One turn sends every row of this set to another row. A few are shown first. Where does it send the rows asked after them?
guki: [-19  13  -5  -3   9  41 -12 -14  -3 -11  10 -15 -10  11 -40 -17  10   8
  -3  17 -10 -21 -15   4   2  11  12   4  30  12  29 -34 -25 -25  12  20
  -9  -5 -21   2 -20  13 -25  12 -20   7  -5 -17  -6]
lopos: [ 18 -30  -4  10  14  -6 -23  14 -27  -6  -4  11  -2  15 -22  28 -10   9
  16  -6 -23 -18   5  -6 -30 -32  18  13  24  -4  24   4 -21 -20  33  17
 -16 -33  21 -23 -15 -20 -13  -3 -24  -6 -19   9   0]
simes: [ -2  29  10 -13   4  -5 -41  23   1 -20  17 -17  24  39  -4  16  23 -20
  23   7  15  17  11  -6 -11  10  -8 -23   3 -18   0   2  26 -14  29  38
  -7 -21  20   6   3  -3  15 -26   2  10   3  -4 -15]
Bez: [ 19   7 -21  -6 -13  -6 -10  -3   3 -19 -27  -1 -13 -16 -30   8 -33  38
 -23   1   9  21   4   3 -11  13  10  -7  13 -19 -13  -7 -15  -3  18   3
  11  36   4 -22   2  -1  31  15   1 -44   3  -1  10]
ziv: [  6 -18  -5  26  -3  30 -41   0   2  -9  -1  -6  23 -22  15  17   7  36
  -7 -15 -12  -3   0  15 -10  -5  12  13   7  10  -3 -15  -4  -6  16  17
  36  -5  46  -3 -22   8  11   0 -15   6  19  33   7]
gepi: [  1   0   1   5   9  14   3 -19 -28  -9  10  11  -2 -15  27  15  -4   1
   3 -35   0 -15  -2  -1  -5   7   9  -6  20   8   9   0 -12  -2  -4  20
 -13 -39   2  50 -30 -58   1   3 -24   8  -3   7  -6]
pemu: [-26   1  -7  -9  14  17 -31  -4  25  -8 -19   0   4  17  17 -38 -25 -24
 -29 -13  -7   1  -6 -13  -8  30  12 -18   7 -27   4   2  10 -33 -12  10
  -7  10 -10 -12 -13 -21  -1   2   7 -12  24  19  10]
kaga: [  3 -36   7   4  -8  37  -7   2  -8  -1  -6   1   4  17  -2  44  20  18
 -28  23 -12  35 -12   8 -13 -14   0  19  -4  -8  12  -4   4  -4   7  -2
   2  17 -19   0  28 -31 -12  -9  -5  15 -11   7 -20]
zav: [  5 -12 -14 -11  -3   0 -15  -1  15  -9   5  -5  11  -5 -14   6   4   4
   0  23   8  -4   6 -18  -9   0  13   3  51  -2 -12  13  52 -18   4  22
 -13 -51  -2 -23  41 -26   1 -11   1   2  11  13 -14]
Serav: [ 27   6 -50 -13   4  20  10   6 -12  11  29   8   6  -2 -29  18  -2  -4
   1 -42  -7  -7 -32   9  16 -10   0   0  17  13  -1  -6  18  -8  28   1
 -50  -5  -5  22   1  18  17  -6  11  -7   0  10 -15]
Sim: [-11  13  -8 -14 -14 -16   9   3   9   1   4   1  -1 -21  11   5 -17  -9
   3 -16  12 -10  -4 -26   0  11 -35   3  -5 -14 -37 -29   0   5  46  11
  15 -43   8 -42 -15  -6  -4  -4  -2 -17   6  -1  -6]
fup: [ 18 -16 -22 -12  17 -27  -8 -12  21   1  -6  15   2   3  -8   5  16  -4
   2  25  -1 -14 -13   0   3  12  -7  -3 -15 -18  -8  14  19   3  34   2
 -71  29 -10 -12   5 -32  11 -40   8   1   7  10  -5]
sas: [  5 -22 -18 -35 -15   8  -3  12  24 -25  -2  23  -3   1 -14   9   7   1
  -1  -1  16  -4   0  21 -26 -27 -13 -12   0  -9   3 -17   2 -43  32   1
  -5 -27  -5  13   0  17  22 -10  39 -20   8 -29 -19]
fipo: [-16 -25 -26  -7  20 -10 -25  12 -20  12 -24  15 -13  12  18   6  15   6
   9  28  25   2  26 -14 -32  12  10   8 -18  -5  -5  13  -1 -10  33   4
  -5  11 -13 -41   7   6 -32  -8   5   3 -12  14 -27]
Kis: [ 27 -20 -14   3 -12 -23 -20 -30  -9   2  42   3   0  -6  23  25  40  26
  -3  -4   9 -15   5  26 -13  -9   6  -3  -2  21   0 -14   5  -8 -16 -14
 -29 -25  -8 -14   1  -3  -2 -29 -13   8   8  -9   4]
naseb: [ 23 -14 -10  35 -15  37 -20   0  -8 -18   9 -16  20 -10 -12  -4   8  34
 -27   7 -10 -18  -3   5 -19   0  17  -2  -1  -7  -1 -13  -3  21  -6  19
 -12  30  10  -5 -10 -15 -27  -2 -26  -4 -20 -11   2]
Mugo: [-12 -12  15  10   1  -7  -6  -6  -2 -12  -1  -7  18  -6 -17 -12  -2   2
  -5  15  12  -6 -18  12  11  -4  16   0  -2  22  -5   9  22  14 -23   9
   0   8 -25  46 -16 -26  34  31  30   2  13 -11   6]
bam: [ 38 -31   2 -20   9 -23  -3 -27   3   1  27  12   4  21   1  -9 -39 -24
  11  -2   8   4   2 -11   5  12 -17   0 -26 -19   1   2  25 -34   0   9
 -43  -4   5 -19  -7 -18   7   9  -4  -4  -7  15   0]
sotuz: [ -2   3 -16  -9   7  -9   3  -8   6  -6   4 -11 -13  -4   6  10  -1 -10
   5  -7   6   1   4  20  -7  15  21  -1  25  11  -8 -15  10  -8  22 -10
  72 -10   8   6 -57  -2   0  16 -13  -1   5  14  -8]
ludib: [  5  28 -48  18  17   0  -6  -7 -10  -2  -8 -17 -13  -5  20   2 -22  10
 -19  20 -12  31  -9  14  11   9 -36   8  -5   2  -1 -11  -5   9   1   8
 -18  15 -40  22 -14  -1  -4 -29  -1  11   7   9  17]
pil: [ 22  -1  11  -6  -1 -25   3  13  -9  -1  -9  -1   0  -5  -6  38 -29  23
  33  15   0   4 -17   1  -3  36  15  27  20  24 -23 -12 -20   7  18  10
  37   0  -9  30   6   7   2 -25   8  19  -9   0   0]
bukun: [-13   4 -19  11  24  26 -14  -3  -4   2  11  12  -1   8   2  10   3  -6
  -2   4  12 -13  -2   8 -10  23 -37  11 -62  -6  30  -3 -31  14  11  -9
 -36 -25   9  -9 -21   6  10 -14 -17  -6  13  14   3]
lisu: [  7  -3  11  -5   1 -13  -1 -12  -1  -3   2  10 -38  -2  17   2 -14  -2
  -3  17   4 -10 -10  -3 -16   4   7 -34  -7 -19  25 -14 -26   3  18 -11
  44  -2   5  55   8  15   5  -8 -16   4   9   6   3]
zut: [ -2   0  -8   4  23  -5 -12 -24 -10 -10  10  -2  -7 -15   1  56  33   0
   4  13  -3  18  13 -12   3 -15 -24  -2  20  -8  28  26  11   0  24 -21
 -28  -3 -29   9  11 -24 -17 -20  14   2   0   0 -19]
sizuz: [-15   8  21   8 -26   1   5  27 -16  30   2 -11  -9  -8   8   6 -15  -9
 -10 -30 -20  -3   6   0  -1  -6 -26   0  16   4   5 -12 -15  14  39   5
  -7  22  25  17 -15  -3   2 -18   9   5  30 -27   0]
vin: [-11  -9  18   6  23 -23   3  -1   1  26  -3  22  20   3  30  10 -11   4
  11   3   9   3  12 -20   7  15  14   5  21  15 -10   9  -9  22   9  35
   1  20  -3 -25  27 -16  18  -8 -22 -35  35  22   2]
Bef: [  3  -3  28   0  17 -38   0  42  13  16  -2   6   0 -22 -20  -8   0  -8
  22   7   6 -26  -3  -5  -4  23  32   2  -9  16  18  -2   2 -25  -3  -1
 -39 -19  -2  -1  14   2  35  -6   7  -3  -1 -22  -1]
feku: [-23   4  -3 -20   0  18 -24 -10  -6  21   2  37  25  12 -12 -12  11  -8
   8  15 -21 -30   3 -15   5  23  -1  16 -11 -15   4   9  -8  11  23  10
  28  10  11   5  16 -30  30   1  24 -42  -2   0   7]
fofi: [ 33   1 -16 -20  -5  19 -15  -2  -4 -24 -18  -4 -22   5 -42   2  10  -8
  12   8   1  24 -15 -22  -6  23   2  17   0  -9   7  28 -15 -26  42  13
 -15  24  14  31 -17 -16   7  25  -3  15  -5  12   6]
suvav: [-24 -13  -8  12  20  -7 -21 -29  13  12  31  10  -5  -5  -7  18  17   4
 -19   0  22 -21   5  18 -37  12 -15 -16  10  17  15  27   6 -31  31   0
 -41  33  21   9 -13 -14  -9 -27  -2  -3  -2  -1  -7]
Popu: [-25  21 -12  18  -4   5 -22  13   3  -1 -11 -11  28  -1  -4   8   0  -2
  28   3  42  -1   9   4  -8   3  27   5  -9   2 -26   3  11   6   7 -35
  12   5 -12   7  16  35   0  -9  14 -12  33 -12  -8]
bov: [ 11 -14 -13 -25 -15  -9 -14  -8  24  14   5  16  11 -15 -34 -33 -39  17
  15  -3 -12 -14   5   6  16   2 -15   3   2  13  -5   4 -27 -13  -3  25
  34   1  -1  -9  -7  -1  27  20   8 -19  14  12  18]
luzoz: [-21  -6  12  -6   6 -18   1   2   4  13  -6  33   0  -3  10  13 -35  -6
  26  17   0 -33  16 -28  16   5   1   1 -24  19  -8   0  -4 -25 -30  22
   6   3  14   4   1   6  11  -7  21 -21 -22 -15  -7]
bok: [ -3   8  -2 -23  13  -5  -7 -19   9  20 -10  10  -3 -31  13  -4   1 -20
  14  12   2   7  28 -10 -37  23   3  13  12  31 -17   6  -6 -25 -23  30
  21 -22  18   4 -39  -3  22  14   4   7   5  -2 -13]
dupuf: [ 13 -11 -34   2  40  15 -10 -24   1   4   2 -26 -15  -5 -30   1  20  11
  15  -5   7 -18 -31   8  -7  12  16  28  -2  21  -7  -6 -14  10 -31   1
  13  10 -13  -4  -5 -10  17   2 -28   4 -27  23 -16]
Luk: [ 21   5 -38  -3   3  33   3  -9  -3 -23  10 -45   0  27 -27  41   0   7
  -6 -12 -21  -5 -12  27  -6   1  -2  10  21   3   0 -16  -2  -9  32   9
 -26   7   0 -21  10 -11 -16  -6 -19  -8  25 -18  -4]
vogol: [  0  -3 -17  -4 -13  -6  23 -22 -11  -7  -2  -9 -28 -12  14  14 -12  30
 -39 -16   5   9 -26   0  -5  18 -21  -5 -13   3   7  -9  -4 -22  -6  25
  33   8   7  11 -21  -2 -25 -23 -19   7  14  27  -1]
nuri: [ -1  -1 -25   7   4 -12  -2  32  -3  -9  13  15  32  18 -21 -12   6 -19
  40   1  11  -5  13  -4 -21  29  23 -26   8   8  12  -6   8   0  34  13
 -35 -25 -21   5  28  -4  25  -1  -7 -14   5  38   1]
sima: [ -6  -9 -24  -1  29   1   9   2  15  -8   2 -14  24  22  18   7  26 -18
   9  -6   9  -3  -4 -24  -6  14  17   4  13   8   6  -1 -28   2  33 -43
 -38 -13 -26  14  41 -21  -1 -14  -4   8  10   8  -4]
gepo: [ 12  45   4 -25  -9 -14  -3  10   5  -7  17  17  -7  -8   5  -3 -15 -37
  30  -9  15   6   5  -1   6  25  -5  -6   3 -15 -13   6  -8  13   4   8
 -16 -37  -3 -11  16  17  29 -27  17  -7  13  14 -30]

bok moves to ziv
bukun moves to sas
Where do these go?
vin moves to pil
Sim moves to Bez
vogol moves to Luk
simes moves to feku
sotuz moves to naseb
gepi moves to lopos

